Each row is where one point has got to under a steady rotation. How many steps took it there?
The counts run from 0 to 644.
[  3 -30  10  -2 -10  -7  -1   3   4  -7 -36  12  14   0  -4 -16   5 -13
 -19   8 -38  -4  13   9  12 -26  26   7 -31  27  -6 -18 -18 -25  33   5
   4  14 -16  10   3]
110
[ -2  16  30   7 -15  -7  -4  -9 -12   6  -2   2   4  -1  28 -22   2   6
  20  17 -14  -7  14  11   5 -18   4  17   9 -10   3  14   2 -26 -26 -12
 -45   4 -17  28 -35]
187
[ -1  11  -4 -10  13 -27   8   0   5  18 -32  -8 -11  13 -27 -29  13 -25
  -9 -12 -11 -17  16  -2  18  15  -4   9 -16  -5   0  10  30  17  33   0
  13   4  -3   1  41]
211
[  6  13  -5  -5  19   7 -13  34  11  14  12  -4   6 -10 -18 -38 -12   0
 -22  -9 -46  23  -9 -10  19  16 -26   9  -5 -14   7 -13 -14 -15  16   1
 -10 -28   1   9  10]
486
[ -4   7   3   0 -24 -21   6   1 -22 -25  10  15   7   8  -6  29 -10  14
 -13   5   7  27 -16   4 -10   0 -11 -19  10   1   1 -19 -44  34  -2 -29
  14  29  12 -13   2]
65
[-15   5 -40  -6  25   2  -8 -35   4   1   5  11 -17  25 -21   6  11  32
 -28 -13 -12 -28   2  10   2  -4   4 -19  -7   7  16  -3  33  13  14   4
  14  19   5   5   9]
366
[ 16  17  12   1 -25 -15  14  42  -6 -11  11  28   4  -8  34   4   2  -2
  -1  27   1 -11 -16  20   4   2  -4  12  12   6 -12 -21  -1  -7   2  10
 -26 -20  -3  -5 -39]
389
[ -8  25  17  30  21  -4  16 -11  18  -5   0   4  10   0  24  -5  25  -3
 -14  12  16 -15 -23  -1  -3  14  -1 -16  -4  -2 -11  24  22 -17  26  38
 -28  15  21   4  20]
157
[  4  -2  11  12 -39  -8   1 -12  -7   7  -2   2  -3   1  20 -12 -10   9
  27  19 -12   8  10  10  -4 -17   4   0   8  16   5   6  -6 -41 -17 -15
 -38   2  -9  23 -34]
188
[  8   6  12   6   7 -28  11  -4  17  20 -38  -7   1  13   4 -20  27 -27
  14  12   9 -40  25   2  -6  21  -2   5 -12  -2  -8  21  29  14  18  15
   0  10   1  -5  20]
548
[  2  32   4  -6  -5  -1 -28  -3 -24  17  13  29  -1   4  -6  -5  -7  12
   9   9 -14   0   2  13  23 -25 -19  15  13 -25  17   9  -3  -7 -15 -32
 -37   1  -3  35 -20]
524
[-15   8   4  18  -5  16  -7 -30  20  -2   8 -21 -12 -18  15  11 -10  34
  27  -1  10 -12  12 -20 -27   5  34 -23  -3  15   9  -7 -12 -22 -10   9
  -2   9  16  16 -13]
530
[ 33  20 -16 -15 -33 -23   1   0  -4  17   8  27 -10  20   9   2 -18  26
  23  13  -5 -19   9  27  -9  29  -7   2  28  13   9 -21   4   6   0 -16
 -12 -16   7  -8 -10]
287
[ -5  22  21  -3  30   2  38  -5  16 -11   4 -23   4  14  16 -36  15  18
  23 -15  10  -6  -5  -7  -8  11  -4 -36   6 -24 -21  15  -5  14 -11   7
 -17  14 -13  14  -2]
223
[ 13 -37  25   0   0  20  -2 -18  14  27   0  -9  -9 -26  19  14 -23  -8
   9  -7  32 -11  20  -7 -12  -1  24  -4  -7  27   2   2  -1 -27   8  -9
  -7  -5  10 -13  33]
242
[-15  -6  -7  11 -24 -13  12 -12  28  -5  16  -3 -14 -21 -19  -5 -11  31
 -13   1 -28   9   7 -33  -8  19  15 -24  12  18  30  -7 -13  -5  10  11
  19 -13   8  -3  20]
296
[  4 -16  -6  19  22  -8  30  -2  11   3 -10  16   7  -2 -34 -12   0 -29
 -38   7  -4  -8 -24  -2  14  16 -27  -6  -5  -6 -17  21  26 -35  23   4
   4  13  -3  -9  15]
313
[ 12   9  -5 -19 -30   6  -7  19  -8  13   4  40   3   8 -12  23   8  13
  25   9 -10 -16 -14  17  14  10   3  17  11   8  34  21  25  -3  -3  17
  15 -23  -6   1 -19]
623
[ -5  26 -14 -26  -5  14 -51  13  -5   6   8 -18 -10  11  18  21  11  19
   8  -9  -8   0  12   7   3 -18  13  20 -23   1  25 -26  -9  29   3  -4
   5 -17  -6  -1  -8]
97
[  4  -2  15  -5  -8   1   0   3 -29  -5  -5  30  17 -20  24   1 -12   3
 -26  23  32   1 -17  -2   5  -3 -26  20  15 -30  14   4  18  10 -12 -15
 -31   1 -21 -15 -12]
236
[ 10  13  18 -11  37  24 -20  26  12  13  30   0   5  20  10  -1  16 -19
 -21   2 -32  -3 -15  -3  15   0 -22   1 -19 -17  -5  -2  -8   3  24  11
 -25 -20   7   8  21]
589
[ -2 -15  -6   2  34  17   3 -18  -4 -26 -15  25  32 -26 -15  13  -1   0
  -2   2   1  12   5 -11  -8  -6  -2  -2  -2 -40 -18 -20 -28  14 -23   3
   7  25   5   3 -20]
609
[  6 -12  27   4   4   9  -1  35   9   3  15  45  32   6 -20  19  19 -20
  -7  34 -38  -5   2  -8   2  -8 -17  10  -1 -23  10  22 -14   4  -2  14
   8  12   4   9  -6]
351
[ 15  38  28  -2  12  -1   1  32  13  10   8   7  -3 -20  31  -9   6 -18
  13  14  29 -31  -2   9  -3  15  -7   2  10 -11 -31  -8   8   4   2  13
 -33 -25  11   3   2]
51
[-19  12 -12   7   0 -14   9  -6  16 -19   3 -30  -5   2  -1 -48   1  16
   1 -24   1  29  12  -4  -8   4 -27 -14  22  -5  12  23  12   6 -27  -7
 -10  -9 -24 -15  -3]
564
[ 22  25  -9 -20 -31 -16  -8  35 -10  13   4  38  -3   3  -5  -2  -4   8
  20  22  -7 -24  13  26   6  15 -11  17  27  -2   7  -6  10  15 -13  -9
 -11 -26  -2  -1 -24]
286
[ 15  -9  19   2  -9 -20   3  34   2   5  13  18   5  32  11   3   7 -20
   9  32 -20  -9  31  20 -12 -12 -25   0  11   0 -10  -2 -32  23 -15 -26
 -15  14   6  -2 -19]
15
[-16  31   3  32 -17 -42 -13   3   8  -7 -35 -17   4 -17  -2 -23   5   4
 -15   7  13 -10  26  -7 -19  40 -11  23   8  -9  -1  -3  14  12   4  12
  14  21   1 -11   2]
104
[ -8  -1  11  -5 -13 -11  -7   9 -20 -26  22 -13  -1  25  22  11  -2  -2
 -46  16 -21  21  -2  -6   3  -8 -12  20 -13   4  -8 -27 -31   8  -4 -34
  -4  13 -26 -11 -14]
303
[-17  -4  24  -4  -1  -5  10  -8  24  -5   1 -14  -6  -5  37 -27  21  -6
  -8   2   1 -16  12 -20   2 -17  18 -27  -5   7  13  18  22  14  21  15
 -33 -28  -6   3  39]
396
[  4 -35  -1  24  -1  -1  -6 -21  13  10 -31  -5  30  -6  35 -10  -2   8
 -16  12  11  -5  22   7 -17   1   1   2 -21  23  10  -2  15 -33  22   8
 -20  24   2 -14   1]
4
[-16   6 -13  -7 -10  -9  -4  -5 -16  -4 -21   2   2   2 -16  10  19 -17
  -6   0  -6  22 -15  -6  23 -27   1  -6 -18 -11  32  28   8  28  33  19
  -8 -21  13  -6  34]
162
[ -7   5   8   1  -7   2 -18  16   5 -10   6 -33 -25  -8  32  23  13 -35
  -2  13  24 -20  29  11 -13  -7  23  18 -10  16 -30 -34   2  16  -8  -4
  -1 -15  -9 -15  -9]
204
[ 11  27   0  17 -18  -4  -8  -3  -9  -9   7 -11  -6  -2   2  20  -8 -18
  23   8  -4  37 -23   1   1  42   3   9  18  -7 -27 -12 -22 -23  -2   8
  -9 -18  30 -18  -1]
152
[ 22 -10  -9   7  -5 -23  -5   7  12   6  16   6  -1  38   1  -6  -6 -16
  12  16 -26  14  29  17 -18   3 -35  -6  17   9 -11  -4 -27   8 -14 -27
 -20  10  20 -12 -12]
16
[ -9   5   0  -4 -13  -4 -19  27 -14   1  17 -19   3  13   2   9  12  -4
 -32  24 -29  12   1 -19   1  -1 -28  29 -12 -24  36  -8   9  27   5   1
  -4 -11 -17 -15 -19]
199
[ -3  -9 -22 -14  -8  19  16 -14   2 -21   9   0  -4  -7 -12  11  -5  30
   4 -24   1  32 -46   0  10   8  22 -10   8  13  21  -6   8  -8   3  22
  20 -27  -8 -24   3]
230
[  3 -38 -11   1   1  12  21   3 -11 -26   3  36  21 -10  -8  43  -8 -12
 -20  20  -1  22 -21  -3   0 -14  -5 -17   2   2   4 -11 -27  10   7  -2
  15  11  10 -29  -3]
505
[-23  17   5  -8  14  20 -18  32   1  -3   4  -2  10 -24   6 -19  -6  20
 -15 -34   8  22 -14  11  16 -44 -10  -2 -20  10  28   0 -15  -7   7   0
 -11  -7 -16   5   3]
331
[-36  50   5  29 -25 -24 -13  23   2 -13   3 -11  -8  -4  -9  10  10 -19
  24   5   8  10   9  16  -2  -5  -3   9  20   9  -2  28 -10  -9 -16   2
   0  -2  22  10   1]
257
[  6  24  25  -3  11  10 -26 -25 -10 -10 -15  25  30 -24  26   2  -1  30
 -11  -2  23 -15   0  -6  -7  30   6  15   7 -31 -10 -22  15  21  -7   3
  -2  13  -8  -3   8]
338
[-26  10 -40  31   1 -11  11 -11  26 -15  16  -1 -15  -4 -29   5   6  -9
 -14  -1   7  -5  17  10 -13   2 -18 -21  26  29  17  24  28 -21  -1  18
   7   2  23  -8  -5]
362
